In the rows, 128 means zero.
One turn moves each row of this set onto another row. After a few examples, where does it send each row asked below?
Nule: [154 114 145 105  92 102 152 102 151 115 133 158 117 143 155 147 142 115
 128 149 117 133 126 152 132 145 127 110 116 136 145 147 101 145 127 128]
Medu: [133 117 112  92 103  95 147 122 105 122 145 132 110 110 143 165 133 116
 113 155 118 140 138 135 153 111 116  84 157 136 108 128 132 157 122 131]
vus: [144 142 133 118 123  96 147 115 153 123 112 138 132 138 136 162 149 121
 131 146 141 141 120 119 129 122  78 110 128 119 106 138 132 119 127 136]
gura: [142 127 100 107 117  75 147 100 129 116 126 150 125 129 127 133 144 130
 140 148 126 124 122 134 137 132  97 106  91 128 125 128 128 130 127 123]
Teron: [130 120 134 126 112  95 137 107 115 134 111 125 133 105 142 165 138  99
 125 136 139 155 116 127 125 123  83 117 162 101 122 121 139 135 129 124]
Malen: [144 110 112 125 115  85 140 112  81 116 119 145 146  92 152 112 160  98
 130 106 116 126 134 140 133 119 105 108 146 118 113 150 132 138 115 120]
Gimu: [136 113 122 128 109  81 136 165  99 117 110 133 132 132 141 138 133 145
 132 135 129 143 138 131 132 123 126 113 120 120 129 123 163 136 123 125]
zol: [132 113 129 105 107 113 132  83  62 111 133 137 122 148 124 137 129 142
 121 111 118 109 131 130 136 144  99 118 167 136 127 164 148 137 124 120]
nokub: [153 126 116 120 118 126 130  93  70 110 125 146 122 156 139 127 158 140
 129 121 117 141 117 134 137 143 116 136 196 133 141 132 131 137 122 118]
gul: [144 109 133 112 115 107 135 135 130 121 140 163 114 117 134 122 162 152
 167 118 107 143 143 123 151 118 117 138 142 120 150 138 103 136 128 128]
nuto: [160 115 125 125 101 131 121 100 113 118 113 128 134 145 147 128 124 112
 106 119 124 143 103 111 163 152 111 107 171 102 125 151 140 144 118 104]
guper: [162 121 120 141 116  82 135 120 121 118 110 160 124 150 152 127  94 122
 132 118 116 139 115 129 138 159 121 122 160 132 154 156 145 141 119  96]
dem: [131 118 112 127 119  45 144 110 119 111 136 145 122 103 128 139 106 133
 130 138 120 135 140 138 133 120  97 117 136 132 136 119 132 141 121 110]
Lut: [152 132 117 118 125 117 138 110  96  98 137 138 127 163 161 125 148 145
 141 125 101 132 138 142 132 134 129 114 187 147 141 137 154 142 104 105]
Kolup: [146 125 119  82 107  87 158 119 125 131 115 153 114 136 131 162 146 137
 116 151 134 137 130 129 150 137 117  94 127 121 108 133 129 134 137 155]
ziker: [157  99 118 129 100 130 152 108 140 116 124 173 127 105 133 142 141 130
 108 108 133 142 117 158 133 139 132 127 136 153 152 150 142 141 128 126]
Tofa: [160 107 131 115 101 131 154 102 152 114 133 161 114 106 121 136 134 147
  86  98 129 128 127 128 140 121 115 121 156 132 135 164 125 133 125 121]
garav: [147 133 126 137 111  92 131  98 100 104 125 147 135 164 139 120 145 161
 124 110 108 130 139 117 131 141 117 121 201 124 144 138 142 143 114 117]
suf: [133 120 116 136  96  90 128 139  91 138 124 143 115 139 131 131 150 122
 129 126 127 126 116  94 129 106  92 104 133 106 119 143 136 149 128 122]
Lukoz: [151 104 121 121 104 127 141 104 161 126 128 154 126 109 158 137 148 131
 108 108 128 122 119 119 127 127 114 108 141 145 158 168 148 154 116 115]
pozu: [153 119 157 104  90 118 145  98 146 108 123 142 121 134 137 153 145 127
 111 148 129 141 123 141 137 145 116 125 127 121 136 148  90 128 136 130]
Lenub: [142 115 100 100 115 100 134  97 131 103 128 151 131 122 134 127 142 143
 122 146 132 107 118 154 134 148 118 135 199 112 148 134 131 112 126 115]
lipin: [140 115 135 129 124 114 136  95  83 100 141 143 134 159 136 142 123 127
 138 114 119 121 133 159 133 138  96 123 162 160 121 153 163 134 111 120]
buve: [141 118  99 112 111  92 129 105 147 109 142 164 130 139 147 137 148 138
 120 152 128 102 121 140 141 136 114 116 211 135 140 143 132 139 119 130]
Tupog: [154 111 154 112  98  93 139  90 168 111 131 145 127 142 153 136 140 128
 116 141 125 127 127 127 139 141 105 118 120 119 145 144  99 141 122 125]
tovif: [159 131 108 125 101 124 131 127 104  92 133 144 116 143 133 142 108 132
 110 143 109 143 120 135 166 144 134 108 162 155 123 162 124 144 122 101]
daz: [145 114 125 107 122  66 145 139  83 116 104 150 133  90 155 134 142 132
 114 116 123 133 153 132 135 128 121 121 166 133 121 161 128 133 124 137]
goke: [138 110 135 115  97 118 129 138 134 122 140 157 124 124 138 135 176 149
 157 123 105 148 144 115 158 117 125 118 152 121 138 141 109 151 128 142]
nufe: [147 120 126 132 128  91 128 132 104 100 126 137 150 101 158 136 157 114
 114 123 124 137 146 128 147 104  94 114 167 150  98 158 127 142 110 136]
Marop: [131 112 144 120 114  98 126 100  91 113 121 135 142 159 151 150 126 147
 123 114 125 118 142 127 134 150 102 114 175 146 134 160 174 146 115 134]
Monu: [135 126  99 121  98 116 137 103 137 103 135 153 142 133 140 138 159 119
 134 150 123 112 113 164 122 141 122 111 198 123 135 140 141 126 122 117]
Varit: [156 109 125 115 131 105 138 154  95 118 139 142 106 141 131 135 131 128
 120 133 137 141 126 128 157  96  96 125 139 128  99 123 132 131 119 130]
Nosen: [142 109 144 121 108 122 135 137 140 122 131 151 132 121 141 128 171 138
 170 114 109 153 140 130 145 119 118 129 147 104 141 132 119 134 124 131]

Medu moves to dem
Marop moves to zol
nokub moves to Lut
Where do these go?
Tofa moves to ziker
Lenub moves to Monu
Nosen moves to goke
pozu moves to Nule
suf moves to Varit
vus moves to Kolup
Malen moves to nufe
guper moves to nuto

